runs of hidden systems
In the rows, 128 means zero.
S, path 1 (5 x 32)
[[160 155 161 167 100 162 140 143 127 111 110 195 125  86 142 194 133 135
   92 154 139 105 154 115 135 195 128 103 117 146 107  92]
 [151 158 154 176  92 164 140 158 136 104 113 184 127  83 133 183 130 140
   92 156 157 109 152 117 129 179 135  77 108 141 101 104]
 [143 148 144 179  87 165 142 178 140  99 118 172 130  78 133 159 123 143
   95 142 167 123 146 118 124 170 134  61 101 130  98 114]
 [139 145 126 172  88 161 143 181 147  94 123 156 137  80 125 146 117 149
  103 135 178 127 142 119 123 167 130  44  92 124 104 125]
 [121 136 113 162  88 156 150 187 157  96 123 137 139  85 117 129 117 149
  115 129 185 133 132 132 126 155 131  35  87 119  98 131]]
N, path 2 (5 x 32)
[[137 121 132 170  92 117 127 157 158  95 102 137 126  97 130 186 113 171
  132 125 159 122 151 116 149 155  98  51 108 148 144 139]
 [130 119 120 185  97 110 127 166 174  84 111 122 129 112 130 173 121 173
  140 134 166 140 160 120 150 139 101  43  88 136 166 150]
 [122 115 113 173 107 117 126 178 189  93 125 114 135 123 127 157 122 181
  155 143 171 156 154 126 147 118 105  47  86 124 178 165]
 [118 111 105 172 114 115 124 177 179  99 141 100 132 129 118 138 120 179
  152 144 173 168 142 128 152  97 105  56  82 118 180 176]
 [110 117  96 160 124 114 126 182 186 109 151  76 134 149 110 119 122 173
  156 147 163 170 143 131 149  83 112  72  86 110 181 174]]
Q, path 3 (5 x 32)
[[162 149 151 129 157 141 101  69  93 153 127 169 113 148 141 132 145  95
  117 159  73 115 156 130 121 111 135 219 163 151 134 106]
 [164 162 153 133 148 149 105  82  99 152 130 186 106 140 138 116 139  99
  108 174  73 114 160 132 114 102 148 218 158 142 123  99]
 [167 163 131 147 139 161 109  98  97 144 143 183 114 140 137  92 146 104
  102 187  83 122 169 131 102  95 162 206 146 129 107 105]
 [154 171 123 148 138 172 107 115 109 141 152 176 117 131 127  75 139 108
   99 188 101 133 161 134  95  88 171 187 135 118  98 115]
 [142 163 110 151 137 179 113 133 112 132 170 161 130 137 121  60 135 111
  105 188 117 153 157 144  94  79 180 172 118 110  95 124]]
X, path 4 (5 x 32)
[[100 135  96 114 113 171 166 176 132 123 144 121 161  90 102  71 115 118
  119 107 163 146  91 140 103 149 165  83 102  93  74 125]
 [107 135 111 104 119 175 172 165 126 127 142 118 163  81 104  72 123 106
  109  97 159 142  80 140 103 168 168 105 115  96  65 109]
 [108 139 114  94 128 178 173 153 107 139 146 126 160  84 116  87 125  98
  106  97 149 136  80 135 102 180 165 123 121 102  51  97]
 [107 147 123  91 136 181 161 135  94 138 142 129 163  92 121 101 137  90
  100  99 133 136  79 127 101 185 166 148 136 100  49  86]
 [113 152 133  89 138 177 158 116  87 146 139 147 155  97 129 116 142  89
   91 107 126 124  94 127 102 187 173 167 141 106  54  74]]
Z, path 5 (5 x 32)
[[169 154 122 177  95 172 123 138 124  93 110 198 108  92 128 107 111 126
   89 160 147 115 175 141 108 124 144  79 118 148  93 130]
 [168 161 124 189  94 160 116 135 126  99 117 197 109 106 130 115 121 134
   92 181 144 121 184 137 104 118 157  92 114 146 114 128]
 [172 156 127 194  91 154 116 134 132 100 122 197 109 116 133 132 129 140
  102 191 129 127 194 131 110 113 153 103 117 144 125 125]
 [172 158 137 190 102 143 103 123 134 101 129 196 108 130 142 136 133 146
  111 200 120 133 196 134 122 110 151 117 119 147 147 122]
 [180 158 148 192 111 132 100 123 140 110 127 188 106 141 148 150 139 147
  124 210 106 136 196 127 130 100 139 139 121 146 165 123]]
W, path 6 (5 x 32)
[[152 152 117 154  98 173 139 152 112 104  99 186 109  83 114  95 103 101
   95 126 142 108 135 145  92 148 142  77 131 148  67 114]
 [145 132 116 142 105 158 140 145 110 104  80 174 109  77 118  97  88  97
  103 109 137  94 130 145  90 146 129  79 135 161  67 123]
 [130 126 118 134 107 146 135 131 114 104  70 161 100  85 109  96  85  96
  111  97 134  87 119 149  99 144 112  76 143 167  65 133]
 [128 112 109 123 123 133 130 125 121 115  72 137 100  88 106 102  78  98
  118  72 136  79 122 149  99 134 105  77 155 169  71 144]
 [119 103 109 121 125 118 126 116 124 115  69 120  93 102  99 100  74 108
  125  67 126  75 115 148 105 111  92  80 153 163  87 153]]

runs to name
path 7 (5 x 32)
[[131 102 148 112 152  80  93  59 117 139  78 116  92 153 130 169 114 121
  159 101  78  92 138 128 139 108  73 169 170 178 167 144]
 [146 119 157 135 148  99  94  68 111 126  76 154  88 143 130 165 117 110
  137 124  70  79 163 131 130 105  74 173 175 182 152 135]
 [159 144 154 153 135 121  95  71 110 123  80 190  84 132 130 152 119 105
  116 145  75  82 174 141 125 108  91 163 168 177 137 130]
 [175 153 152 172 116 144 101  80 108 117  93 212  88 126 128 141 126 112
  102 172  92  93 195 145 114 108 122 154 153 169 127 119]
 [173 167 133 177 107 162 102 101 111 115 114 216  98 118 131 119 126 113
   89 196 108 109 195 140 100 108 153 139 134 152 108 112]]

Q
path 8 (5 x 32)
[[131 164 130 162 103 184 161 180 140 104 148 160 156  75 129 131 140 132
   88 156 175 147 133 120 121 174 164  81  82 102  88 101]
 [126 156 121 158  97 181 155 189 143 111 153 144 153  83 123 120 134 134
   99 144 180 155 121 126 116 167 160  71  82  98  92 111]
 [116 140 104 152 106 171 157 191 147 105 151 134 158  90 117 108 131 139
  108 137 177 160 119 128 113 159 158  66  83  97  94 124]
 [111 135  99 137 108 163 160 190 141 114 151 118 159  94 110  92 120 139
  120 123 181 159 109 134 111 151 164  68  87  90  93 130]
 [ 96 125  92 126 114 160 167 186 146 114 150  99 159  98 109  78 116 136
  125 114 176 159 100 133 113 139 161  69  95  89  90 133]]

S
path 9 (5 x 32)
[[125 143  84 170 102 161 123 177 147 103 141 131 130 121 110  59 106 144
  122 155 166 156 151 149 108  81 162  68  94 113 112 154]
 [125 137  91 159 107 158 135 188 143 106 137 133 132 108 106  56 105 134
  118 142 163 153 134 151  99  97 161  67  97 110  96 147]
 [117 136  91 147 109 170 150 180 137 109 133 137 136  91 100  58 101 126
  114 130 161 139 121 146  97 116 167  71 106 107  81 133]
 [112 137  98 134 115 168 161 179 130 110 131 141 139  82 104  65 110 108
  113 115 155 133 107 143  97 143 160  82 108 103  68 122]
 [107 141 112 118 122 170 168 171 118 123 130 137 144  86 109  70 110  94
  108 101 153 132  88 139  91 150 163  90 114 103  57 118]]

X
path 10 (5 x 32)
[[122 161 108 134 131 186 144 156 121 137 181 128 155 120 118  61 142 118
  102 160 145 162 123 134 103 113 184 146 106  87  91 112]
 [125 167 110 136 136 186 139 155 124 133 190 129 160 128 123  75 154 125
  110 173 148 172 130 127 106 106 191 150 102  87 106 111]
 [133 166 119 141 132 175 133 152 126 139 190 124 164 144 126  85 168 130
  119 183 137 184 133 121 121 106 191 161 100  86 126 103]
 [132 165 122 143 135 167 130 144 128 140 195 124 158 148 131  97 172 138
  117 187 132 183 138 118 126 107 183 172 105  92 148 109]
 [134 158 132 137 137 151 131 136 129 149 192 117 152 154 136 117 171 147
  133 189 125 180 140 112 139 111 174 184 105  90 162 108]]

Z
path 11 (5 x 32)
[[164 168 143 185  95 180 140 157 131 107 148 198 132  97 140 144 144 140
   82 192 146 131 168 118 117 156 169 108 100 117 103  90]
 [157 166 133 185  95 178 135 165 140  99 150 184 138  95 138 130 137 140
   91 188 160 143 164 124 120 153 169  84  88 109 107 107]
 [145 160 121 186  88 175 140 183 144  96 150 168 136 100 129 120 133 150
  100 176 174 150 154 129 118 140 166  62  83 107 105 118]
 [131 147 107 181  95 165 141 193 155  94 148 142 145 106 123 106 127 154
  112 165 181 163 151 131 120 126 161  55  80 101 113 131]
 [120 135  97 168 103 154 145 193 159  97 151 124 141 101 115  95 116 161
  124 148 176 167 140 137 119 116 151  51  79 103 116 144]]

S
path 12 (5 x 32)
[[163 132 134 183 100 115  95 115 146 101  99 166  97 143 132 143 120 156
  131 171 120 122 193 129 132  89 105 103 123 165 175 155]
 [164 135 131 192  98 116  97 128 150  97 105 164  99 139 132 147 118 160
  137 173 134 126 188 126 132  93 107  89 118 162 173 157]
 [153 125 125 187  95 113 100 139 161  96 110 144  99 133 130 140 117 169
  142 162 143 129 183 129 137  90 104  72 109 160 169 160]
 [143 120 116 182 106 106 104 151 161  97 111 138 100 129 124 139 109 166
  146 152 146 135 178 132 136  87 104  64 108 159 171 169]
 [131 118 105 181 106 109 110 155 167 101 110 118 106 132 115 133 105 172
  150 142 155 131 170 133 141  85  93  56 104 152 168 177]]

S
